In the data rows, the value 500 means zero.
What is the hidden score of each row? Scores go from 0 to 30, and 15 is about the middle. The score is a weighted sum of the row's numbers plus the product of two more (or one squared), each taken from its middle value.
[551 552 498 446 558 706 574 491 761 352 476 412 456 487 543 476 435 474 504 562 596 592 302 493
 554 477 596 319 500 398 509 389] >> 27
[610 652 401 590 574 540 431 373 654 312 445 277 552 548 613 557 505 661 413 635 624 447 341 386
 489 601 624 448 632 330 640 561] >> 23
[345 776 328 811 613 230 183 422 426 415 661 465 762 776 424 667 763 611 637 715 657 295 430 333
 468 809 361 668 463 498 708 752] >> 14
[533 409 568 490 501 464 559 507 425 498 544 522 533 478 427 573 445 425 454 420 449 548 503 511
 383 451 459 535 580 522 554 529] >> 15
[420 498 513 581 516 334 429 541 331 581 578 574 563 564 434 557 581 474 536 490 466 444 583 488
 454 548 373 622 490 590 535 600] >> 12
[618 637 378 600 590 518 415 377 597 354 433 278 539 543 638 566 495 705 442 618 594 406 400 372
 506 609 616 485 656 358 662 567] >> 28
[386 307 676 466 478 410 581 606 409 554 701 724 568 531 250 633 480 205 574 396 416 629 498 580
 291 426 306 559 426 653 536 495] >> 8
[394 467 509 460 376 433 482 581 401 648 507 659 468 482 473 394 562 439 559 471 445 477 627 585
 579 489 436 525 343 609 379 477] >> 16
[305 515 551 498 525 531 504 604 606 493 668 704 563 584 294 519 575 253 683 542 545 597 376 550
 474 516 371 446 279 619 469 422] >> 16
[555 540 484 568 538 472 451 430 519 445 493 403 560 532 522 570 512 590 462 550 504 455 474 425
 475 561 521 519 577 444 595 564] >> 19
[272 623 457 608 519 414 355 546 508 541 665 675 620 655 367 519 693 385 693 614 567 463 440 484
 561 630 342 518 267 602 495 486] >> 20
[658 282 618 283 397 621 734 538 471 561 371 494 318 281 550 401 279 438 353 323 357 633 587 629
 448 277 601 442 604 469 402 409] >> 13
[779 444 464 334 443 673 638 404 530 521 185 258 274 269 790 328 293 759 278 428 439 485 628 516
 634 353 779 408 701 344 386 431] >> 17
[615 425 495 368 414 596 605 516 483 585 327 456 336 341 648 357 376 592 406 402 414 512 632 568
 590 379 620 464 558 467 362 436] >> 11
[537 618 436 541 572 607 477 455 693 340 504 397 546 548 555 541 498 533 500 615 620 508 323 430
 520 569 583 382 532 403 576 497] >> 27
[457 416 537 348 406 618 602 588 519 644 422 596 345 394 557 322 471 455 525 424 441 563 586 619
 641 390 552 414 368 544 306 372] >> 12
[380 526 487 623 453 233 349 520 225 625 596 610 615 599 381 571 661 494 569 482 460 379 652 493
 449 602 305 711 442 631 537 658] >> 4
[690 554 437 404 521 746 588 407 738 376 294 269 355 385 743 364 371 687 362 559 587 531 415 468
 632 441 767 315 609 293 461 377] >> 24
[153 779 383 798 584 252 151 528 464 508 767 691 779 835 313 615 888 462 782 737 651 336 416 395
 554 827 220 643 239 624 610 648] >> 16
[572 349 565 463 420 376 561 498 263 618 449 512 483 407 497 535 445 520 399 358 339 459 703 548
 396 425 462 638 619 555 504 602] >> 8
[603 573 419 473 529 621 499 450 618 444 368 336 424 453 686 408 459 677 420 575 552 464 467 471
 614 517 676 395 552 370 470 455] >> 19
[432 501 482 450 432 492 468 553 415 691 430 586 419 460 552 338 572 575 538 497 420 451 664 570
 664 498 490 551 370 575 344 481] >> 19
[609 612 431 604 592 520 447 376 637 290 499 302 590 561 547 607 489 606 437 612 625 494 329 389
 432 583 596 457 636 348 676 546] >> 25
[425 460 533 483 513 507 533 570 555 465 619 603 546 536 398 546 491 314 585 506 519 588 416 527
 434 478 432 449 422 543 518 447] >> 18
[420 502 494 472 460 496 496 573 507 561 535 606 488 509 483 447 537 436 565 511 499 514 515 546
 557 496 481 478 397 564 438 470] >> 19
[449 644 417 562 552 517 397 470 551 492 490 474 525 565 538 447 587 617 515 597 561 418 491 453
 608 594 521 496 438 480 480 512] >> 6
[432 434 583 428 452 532 555 569 512 591 533 635 456 463 432 463 497 376 569 435 446 564 537 574
 525 436 464 476 369 587 406 428] >> 13
[556 169 671 186 284 624 791 646 408 704 398 664 270 238 481 308 297 264 435 229 287 698 681 710
 499 186 520 432 461 602 246 322] >> 14
[484 462 541 513 528 482 512 518 496 473 557 527 529 528 442 572 486 431 498 485 516 537 470 497
 446 496 459 504 500 521 527 510] >> 9
[359 555 492 548 480 440 430 565 475 538 602 627 568 581 418 515 605 438 621 553 512 489 513 516
 528 566 400 531 356 573 492 522] >> 14
[604 575 438 566 554 497 456 404 532 391 450 327 534 520 590 548 469 663 413 552 559 420 475 426
 485 551 581 516 640 390 596 545] >> 15
[795 427 490 286 440 793 709 438 658 446 186 247 230 245 801 300 232 688 264 421 476 565 513 546
 613 298 831 309 687 306 361 348] >> 17
[657 432 519 523 524 445 559 419 407 382 491 355 543 457 492 653 386 527 368 419 466 510 501 457
 274 457 537 555 759 423 682 575] >> 27
[453 450 529 478 451 441 495 543 366 614 493 581 463 478 501 432 516 498 525 453 449 499 629 538
 529 468 461 565 455 570 422 520] >> 12
[662 504 491 469 540 597 538 421 582 406 377 322 444 439 650 500 391 642 390 514 515 476 472 456
 510 475 636 439 658 361 548 491] >> 19
[524 518 467 478 499 510 505 498 530 520 444 459 463 472 555 450 488 546 491 502 505 484 517 512
 562 495 536 468 524 472 479 500] >> 19
[256 702 432 708 566 318 252 516 466 519 689 636 706 733 346 576 771 497 723 658 596 374 451 435
 540 735 303 598 301 605 582 611] >> 16
[399 554 459 539 449 421 409 529 431 596 531 586 525 549 489 456 601 497 606 556 510 446 559 503
 568 560 439 555 385 545 438 529] >> 24
[414 535 494 624 579 387 416 495 444 462 648 551 639 626 364 639 597 440 572 550 535 477 428 457
 371 596 366 565 498 546 639 594] >> 15
[504 439 492 486 413 404 478 498 319 626 437 528 464 449 522 450 515 558 464 434 406 434 668 553
 496 474 466 601 527 554 452 568] >> 11
[398 502 517 528 484 456 452 546 460 539 573 618 540 551 433 491 583 418 564 506 509 496 521 513
 514 526 408 512 381 580 459 514] >> 8
[629 591 432 595 623 547 481 384 642 274 514 305 586 551 534 645 460 564 429 590 631 507 321 377
 405 568 580 452 669 368 697 534] >> 23
[364 690 413 775 670 321 271 422 519 336 713 490 777 765 356 730 683 525 609 693 650 403 333 342
 384 755 355 606 490 489 757 659] >> 16
[646 515 462 458 527 618 542 417 600 443 373 336 415 434 644 477 402 640 390 487 511 481 463 460
 555 457 643 433 610 398 492 459] >> 13
[466 725 399 714 648 421 314 402 601 300 599 384 686 689 477 647 632 565 555 691 658 413 322 353
 453 715 481 521 559 396 709 610] >> 25
[453 412 534 542 422 277 463 512 194 660 522 595 535 509 423 520 565 506 467 401 385 401 727 529
 430 501 357 699 525 624 488 612] >> 12
[472 459 515 407 418 553 548 560 508 603 435 578 402 434 537 357 490 468 526 441 440 533 580 589
 610 438 526 460 394 536 361 429] >> 13
[693 381 510 315 353 617 644 453 433 603 233 394 271 270 713 283 333 652 310 348 385 490 706 572
 613 325 676 467 609 436 299 434] >> 8
[581 477 506 447 515 577 551 482 536 502 426 435 425 439 591 464 428 561 443 473 470 517 515 505
 514 446 574 472 550 455 470 445] >> 15
[687 506 438 411 462 614 566 432 526 479 270 299 351 359 752 389 371 720 371 474 467 463 589 493
 610 429 701 438 657 370 445 477] >> 19
[546 348 586 386 433 526 639 547 446 561 483 542 432 400 464 497 407 398 458 378 394 582 558 561
 429 368 502 492 542 550 456 454] >> 15
[409 409 593 423 423 536 590 602 527 517 605 669 495 486 347 510 484 257 592 420 488 624 432 582
 451 418 402 442 357 599 442 389] >> 20
[433 501 505 506 519 471 497 534 499 498 558 570 526 538 436 511 526 437 551 500 487 514 474 518
 494 511 452 506 451 527 500 503] >> 14
[469 214 727 372 447 490 709 639 417 523 670 705 507 442 266 641 358 123 523 288 359 723 466 618
 236 307 352 491 500 647 521 412] >> 19
[337 444 614 523 531 473 520 583 546 500 713 704 607 589 255 617 559 233 626 487 490 623 371 540
 388 508 314 493 334 632 536 450] >> 12
[649 299 592 281 386 644 736 548 484 571 365 487 302 284 557 387 311 424 366 304 366 599 587 617
 474 273 605 424 568 503 381 377] >> 11
[550 636 419 624 614 464 407 405 576 336 514 337 602 588 528 604 532 623 479 629 609 450 392 383
 475 619 559 498 615 385 666 568] >> 22
[708 468 474 349 450 713 623 460 647 463 285 319 319 332 729 344 326 641 359 459 507 552 515 507
 624 376 738 352 613 358 400 369] >> 22
[423 523 484 520 479 425 447 533 411 602 506 574 510 518 484 462 578 527 537 489 450 432 589 526
 541 537 435 564 422 563 456 517] >> 10
[508 589 476 451 552 695 538 482 755 402 473 439 461 494 538 433 466 489 534 567 610 569 323 485
 581 488 605 335 438 414 468 364] >> 20
[523 675 398 627 592 507 392 400 633 316 519 363 602 610 546 585 576 605 511 667 648 439 352 377
 500 651 550 460 581 377 656 553] >> 27
[616 358 570 368 458 626 668 515 558 453 447 470 397 380 527 486 336 420 406 394 473 632 470 554
 437 356 585 398 584 454 462 403] >> 16
[515 587 470 503 596 670 503 474 761 355 501 416 515 538 534 512 470 525 504 611 611 557 290 448
 537 534 585 332 487 409 513 425] >> 15
[496 499 498 522 541 476 493 479 501 468 526 494 538 524 498 552 492 509 513 485 516 486 477 495
 473 518 483 498 531 489 537 522] >> 22
[722 146 685 364 426 440 756 491 276 490 478 462 451 316 422 652 228 356 256 225 305 649 609 566
 172 256 480 581 818 489 601 542] >> 10
[504 477 523 549 536 445 497 464 483 427 555 497 572 540 463 600 484 466 488 479 509 500 437 463
 428 516 455 528 522 510 569 503] >> 17
[434 497 524 475 474 498 503 536 518 567 509 585 489 504 479 450 539 471 560 507 475 503 512 523
 569 495 467 496 395 543 419 462] >> 19
[595 322 561 273 335 639 688 572 472 650 331 532 273 279 612 268 344 483 401 341 386 582 663 640
 622 290 623 423 472 514 267 356] >> 11
[195 819 312 721 515 319 145 504 427 645 579 641 621 744 479 394 875 653 753 743 623 259 574 425
 795 801 347 613 191 612 416 608] >> 22
[635 512 459 490 512 541 511 418 494 467 369 340 438 435 633 482 430 672 397 493 488 443 569 482
 543 478 613 494 642 411 507 536] >> 12
[598 486 476 378 426 624 574 492 549 556 337 432 345 375 667 350 432 590 403 459 465 488 561 552
 618 415 646 422 502 475 364 422] >> 16
[435 490 451 296 263 570 514 611 375 886 250 631 211 316 721  55 556 659 533 418 367 406 869 668
 936 402 586 499 261 604  62 396] >> 21
[416 471 516 480 408 426 476 549 353 664 476 597 458 477 482 410 571 497 554 455 431 476 651 565
 572 491 435 574 402 589 392 531] >> 8
[452 631 454 558 575 548 429 501 655 430 531 467 547 572 495 509 551 530 562 627 597 483 361 458
 566 594 535 422 445 445 542 477] >> 23
[420 521 521 603 560 414 422 494 480 455 640 558 622 615 379 631 559 426 568 540 544 493 422 444
 406 579 378 550 497 540 600 562] >> 14
[419 515 509 600 509 340 403 507 373 529 595 570 580 593 427 572 586 500 552 507 494 441 554 459
 471 576 384 634 472 571 531 594] >> 8
[570 458 481 443 437 520 537 501 438 577 401 464 414 415 592 409 445 564 428 439 455 493 594 525
 546 437 538 516 530 491 407 469] >> 18
[488 423 536 350 407 624 605 586 533 615 433 583 352 386 542 334 443 436 511 421 431 574 565 614
 617 381 538 411 387 549 325 378] >> 10
[547 505 494 408 515 688 580 514 669 484 422 455 375 435 586 402 430 530 491 514 525 556 444 514
 610 423 625 376 469 444 408 375] >> 12
[355 408 632 512 527 442 540 594 505 485 725 703 603 577 231 636 534 188 626 464 490 630 392 539
 330 471 307 532 377 627 568 458] >> 12
[519 387 587 426 445 512 585 528 452 521 499 552 452 438 453 477 435 410 459 421 446 573 551 559
 453 407 478 506 503 527 446 456] >> 6
[464 452 534 547 480 354 462 498 331 548 528 557 545 519 453 555 531 505 513 460 443 450 618 509
 443 515 412 612 524 568 522 575] >> 12
[297 610 505 756 625 284 324 482 470 381 812 618 798 772 218 796 690 341 669 624 590 472 302 380
 282 709 213 621 433 595 762 618] >> 20
[435 454 548 542 529 418 485 527 440 506 613 585 576 560 371 612 519 411 554 479 476 512 482 504
 386 518 388 565 491 558 581 546] >> 14
[343 350 597 238 301 644 656 741 523 767 462 807 291 364 462 194 485 280 618 358 379 655 627 736
 721 313 467 381 177 682 131 295] >> 6
[421 650 405 702 565 278 298 449 367 488 579 487 669 659 465 615 673 604 576 603 555 322 550 393
 458 695 388 654 537 508 630 699] >> 14
[505 627 421 566 607 564 433 446 652 397 502 405 544 575 542 526 535 574 527 636 608 461 370 420
 551 591 561 436 519 422 564 505] >> 18
[647 531 481 411 598 779 623 446 811 314 392 310 391 423 625 452 341 544 418 530 589 595 297 459
 553 422 719 271 592 335 502 375] >> 29
[589 448 508 523 509 442 518 452 394 493 462 423 499 469 530 566 443 566 407 463 438 463 566 473
 415 477 514 580 646 485 572 543] >> 21
[514 487 498 481 505 516 534 507 504 468 507 494 494 481 479 522 461 453 498 486 500 544 489 510
 434 467 503 494 532 479 524 494] >> 15
[633 285 642 428 474 440 654 499 373 470 526 488 499 405 424 648 323 368 371 318 378 587 536 541
 241 354 470 559 693 518 583 521] >> 14
[305 671 397 526 407 477 319 554 501 694 450 629 455 565 576 251 712 634 659 609 553 370 640 525
 825 630 481 515 220 572 282 485] >> 16
[454 224 694 349 388 501 691 638 375 631 600 724 446 403 295 522 405 175 517 292 346 696 556 646
 351 291 376 506 445 673 414 406] >> 10
[384 632 429 680 546 295 321 465 392 477 618 525 674 665 417 618 665 529 572 594 555 389 496 421
 452 681 366 641 478 558 621 639] >> 16
[329 591 478 565 511 447 400 558 495 537 608 632 567 611 400 515 625 451 623 579 538 471 483 493
 568 600 398 517 346 573 494 516] >> 13
[438 619 455 768 639 273 301 395 398 345 680 456 758 709 369 787 633 533 544 619 595 387 407 331
 300 698 342 659 591 493 783 703] >> 15
[447 505 526 510 554 537 521 536 586 436 594 553 545 550 425 571 491 373 533 516 546 573 359 485
 431 497 455 436 465 510 543 472] >> 19
[415 599 408 659 501 255 277 470 234 641 505 532 589 598 522 502 685 680 548 541 458 274 714 446
 573 655 383 725 477 594 499 701] >> 8
[659 565 423 509 548 602 514 387 627 354 373 292 460 461 660 469 428 665 380 556 567 470 432 423
 524 503 666 436 617 330 549 474] >> 18
[346 672 419 661 542 369 317 490 504 468 644 556 662 680 417 574 681 484 655 646 605 419 407 433
 512 683 358 564 381 549 598 584] >> 22
[586 524 472 457 532 621 529 463 622 446 401 383 430 450 608 446 430 597 415 513 536 508 457 473
 572 482 634 409 538 414 472 437] >> 11
[296 645 476 744 623 346 304 505 536 361 787 593 781 777 290 743 688 372 683 683 655 474 307 387
 345 719 278 567 407 543 729 619] >> 20
[567 433 512 538 465 376 498 471 328 530 489 460 530 481 503 580 458 542 406 436 427 438 605 476
 386 499 471 619 654 513 563 617] >> 13
[747 497 446 401 511 687 618 399 630 378 272 224 359 351 756 424 300 730 306 484 507 495 484 463
 565 411 772 369 727 301 503 432] >> 23
[491 465 521 389 464 631 566 535 549 600 425 554 375 420 558 353 476 504 530 446 464 532 532 568
 605 417 548 439 397 552 348 392] >> 11
[471 515 535 541 545 507 481 490 560 458 580 512 557 555 421 575 523 442 522 550 533 549 416 485
 452 536 458 493 496 508 567 501] >> 14
[600 474 503 398 465 614 566 470 590 510 367 410 378 397 635 388 408 591 415 462 488 512 521 519
 604 422 625 422 542 427 397 423] >> 14
[345 573 487 726 571 196 309 483 335 473 730 607 752 712 278 738 674 427 604 563 529 402 473 417
 331 690 255 709 481 605 694 694] >> 10
[477 639 425 642 608 440 357 439 535 413 544 421 620 632 505 583 588 620 519 633 597 393 406 383
 489 645 470 535 529 456 610 594] >> 14
[360 608 443 629 504 353 352 517 421 534 602 579 611 633 420 535 660 487 600 567 547 423 509 449
 501 636 379 588 389 569 537 584] >> 13
[496 671 399 649 629 477 357 411 585 387 555 409 624 632 505 584 581 608 496 638 616 410 384 390
 499 657 490 513 520 439 620 591] >> 8
[443 668 428 640 613 485 374 445 640 357 579 437 621 646 479 601 588 543 575 652 643 447 325 386
 486 649 485 475 485 440 624 552] >> 20
[386 707 443 638 639 550 381 486 747 299 658 496 682 692 403 631 615 436 620 686 691 509 206 392
 487 668 458 406 382 459 626 494] >> 26
[451 390 551 455 397 379 502 524 282 699 448 627 429 438 479 415 539 506 490 381 359 448 736 574
 563 435 419 634 429 625 349 525] >> 8
[479 432 548 375 418 605 595 578 554 556 459 571 403 418 510 389 440 426 533 447 466 579 512 577
 564 404 554 410 412 513 375 410] >> 17
[387 613 440 757 571 219 275 458 322 474 657 506 730 704 348 722 675 553 565 602 533 339 517 383
 379 715 318 718 549 561 723 722] >> 12
[673 264 604 382 425 465 665 490 303 562 394 458 392 325 557 511 289 513 328 276 333 531 684 567
 374 312 553 581 713 503 477 521] >> 10
[630 329 549 208 333 714 729 549 512 688 225 503 183 211 711 204 313 548 385 333 335 587 689 660
 679 240 698 386 473 501 197 320] >> 20
[486 609 472 546 597 592 476 468 702 343 565 446 570 577 484 573 521 462 554 635 611 534 306 426
 496 562 535 408 485 422 594 472] >> 21
[692 524 436 460 538 645 546 403 629 414 339 273 399 415 703 448 377 699 349 540 550 477 477 441
 563 460 722 412 656 344 510 467] >> 19
[697 524 419 429 505 636 570 394 584 432 256 261 361 366 735 374 374 736 346 499 496 471 543 476
 606 437 731 420 673 325 471 472] >> 18
[337 569 490 587 506 417 393 554 467 541 621 624 587 619 403 521 648 424 648 555 550 463 488 494
 514 596 360 540 357 583 523 554] >> 17
[481 609 434 548 524 521 425 465 538 496 469 465 507 533 561 480 558 594 523 574 552 438 486 459
 591 573 542 489 479 462 492 525] >> 15
[348 601 487 596 572 486 397 525 581 469 653 608 605 643 388 553 624 394 635 583 583 511 366 466
 511 595 386 492 344 556 521 502] >> 10
[702 509 503 413 551 725 609 412 731 337 362 291 403 402 654 455 339 589 341 530 573 573 367 460
 532 414 704 329 625 329 490 386] >> 14
[457 529 491 534 555 495 482 493 579 436 572 521 559 555 448 553 519 438 538 548 560 517 404 482
 465 540 485 471 467 487 547 496] >> 16
[566 395 535 412 440 529 587 511 459 519 448 492 424 411 537 468 397 483 421 414 451 541 556 521
 483 397 557 482 549 485 457 463] >> 13
[371 354 644 383 467 551 630 646 528 559 648 724 499 480 294 511 471 174 594 417 440 675 430 619
 384 387 372 440 346 630 455 379] >> 13
[612 682 394 599 680 610 436 365 742 257 464 257 559 577 624 590 490 673 449 671 668 465 291 357
 487 610 654 394 622 305 672 497] >> 24
[612 496 462 517 500 459 478 439 382 551 391 394 450 445 617 478 453 689 385 480 459 404 646 489
 526 496 577 584 632 456 493 557] >> 8
[445 462 514 399 418 538 541 577 453 658 455 612 395 431 530 359 500 470 530 444 409 498 622 583
 607 435 494 495 365 587 324 424] >> 10
[655 491 465 481 527 549 543 423 553 408 403 333 462 438 619 504 407 620 376 482 514 499 477 457
 480 469 651 467 651 390 545 488] >> 19
[401 334 650 436 468 463 615 624 463 503 679 708 549 504 266 608 454 137 564 392 441 666 432 581
 315 401 336 498 414 619 522 445] >> 16
[516 423 516 390 406 556 573 540 459 598 436 538 397 407 546 385 455 491 478 431 443 536 597 581
 563 408 525 466 466 525 371 428] >> 12
[673 446 542 390 556 717 658 461 718 346 403 325 407 392 625 516 311 531 380 492 524 624 340 486
 477 396 689 324 648 343 535 383] >> 24
[394 613 426 478 468 564 405 537 537 658 425 572 415 497 607 306 617 616 599 558 493 416 605 539
 780 544 525 477 278 555 302 449] >> 6
[509 547 496 443 556 678 561 516 717 427 489 490 449 487 544 440 464 457 520 550 577 588 346 519
 554 476 590 344 417 443 436 385] >> 15
[601 529 452 507 474 493 500 450 487 469 400 374 462 455 607 463 468 625 411 499 501 461 540 474
 527 500 602 493 604 423 512 533] >> 19
[567 496 485 489 465 482 499 450 420 527 392 418 453 445 589 477 470 623 425 475 466 425 592 495
 531 492 546 522 571 471 480 524] >> 12
[498 435 536 396 445 593 576 545 533 570 448 557 413 421 520 397 447 448 507 445 452 536 543 576
 566 416 527 428 447 533 374 426] >> 11
[710 154 692 329 462 559 798 494 427 408 473 449 412 309 442 631 182 316 300 244 343 696 496 574
 208 224 526 475 753 487 551 419] >> 11
[423 477 491 496 426 375 448 563 321 694 476 625 467 485 495 413 572 549 556 465 409 410 714 571
 596 505 443 610 421 609 385 557] >> 7
[463 523 480 574 500 399 432 480 426 489 556 510 587 565 466 576 549 496 523 525 524 443 486 476
 431 564 439 570 508 532 559 564] >> 19
[464 511 495 490 482 494 455 509 452 604 461 537 466 496 552 409 537 572 515 500 461 456 590 510
 602 509 499 533 433 543 402 496] >> 19
[407 572 483 556 512 472 437 532 536 469 573 551 555 583 437 515 581 449 592 572 561 485 447 474
 525 564 467 493 417 510 517 524] >> 17
[498 460 526 466 488 500 507 512 456 562 481 536 454 471 518 467 492 517 494 459 446 485 580 515
 541 465 488 523 467 540 441 481] >> 7
[289 459 555 444 391 463 502 641 452 653 602 775 496 522 352 412 614 276 674 467 454 559 555 622
 548 475 330 508 218 674 362 418] >> 11
[447 546 468 520 482 494 446 503 500 523 506 531 520 530 499 461 577 503 556 528 520 471 510 506
 558 542 478 488 416 529 456 504] >> 11
[275 461 599 586 531 379 464 600 473 495 772 740 652 656 212 658 609 192 666 513 524 573 387 523
 354 551 257 559 331 657 582 536] >> 15
[584 443 523 383 463 613 601 516 566 499 404 467 393 395 588 415 389 506 442 441 473 567 512 560
 522 396 610 419 537 445 425 430] >> 19
[743 513 423 464 538 619 559 377 580 388 303 215 406 392 716 472 362 732 328 500 523 464 505 438
 515 452 732 429 731 316 544 495] >> 16
[552 417 561 468 494 508 556 496 458 504 508 488 488 461 474 541 435 457 454 428 465 542 502 514
 412 446 498 517 586 511 532 504] >> 14
[488 510 511 521 529 505 493 511 517 481 538 512 528 524 457 541 506 471 513 489 512 510 455 480
 465 513 487 497 494 495 507 519] >> 11
[692 328 572 328 421 614 683 487 475 556 329 406 329 295 630 400 318 550 327 364 382 557 619 560
 496 317 637 452 631 455 396 414] >> 21
[389 482 567 570 531 413 465 540 469 475 670 614 619 605 335 634 545 328 570 496 514 529 413 491
 363 547 358 552 460 580 576 540] >> 13
[569 309 575 288 324 578 677 575 402 644 370 571 312 298 555 352 363 420 425 307 360 572 675 646
 548 296 549 469 489 574 301 404] >> 7
[470 402 554 403 445 556 589 569 507 575 482 582 427 433 490 428 453 410 524 434 434 567 517 565
 529 411 504 465 439 557 398 415] >> 23
[482 453 506 364 393 576 559 572 472 678 376 581 336 385 599 271 487 527 501 431 434 489 665 598
 693 409 555 461 379 543 280 424] >> 8
[509 260 660 337 436 563 703 613 460 560 559 650 422 381 384 495 343 238 466 305 388 686 512 616
 376 297 453 462 472 598 414 381] >> 7
[535 437 526 471 456 492 536 488 445 507 474 492 464 456 534 494 452 515 466 461 461 513 554 501
 494 451 502 523 541 510 481 479] >> 24
[419 564 455 624 509 315 346 463 333 586 540 543 579 591 471 531 648 593 547 519 469 348 624 456
 524 616 391 655 459 571 513 630] >> 6
[393 595 451 569 493 425 386 514 446 565 553 579 551 576 469 489 618 507 576 522 523 420 539 482
 568 576 422 547 367 579 461 532] >> 7
[598 605 392 433 468 678 522 449 676 467 308 340 361 414 716 316 464 663 439 556 561 466 484 484
 695 486 712 376 516 376 391 420] >> 20
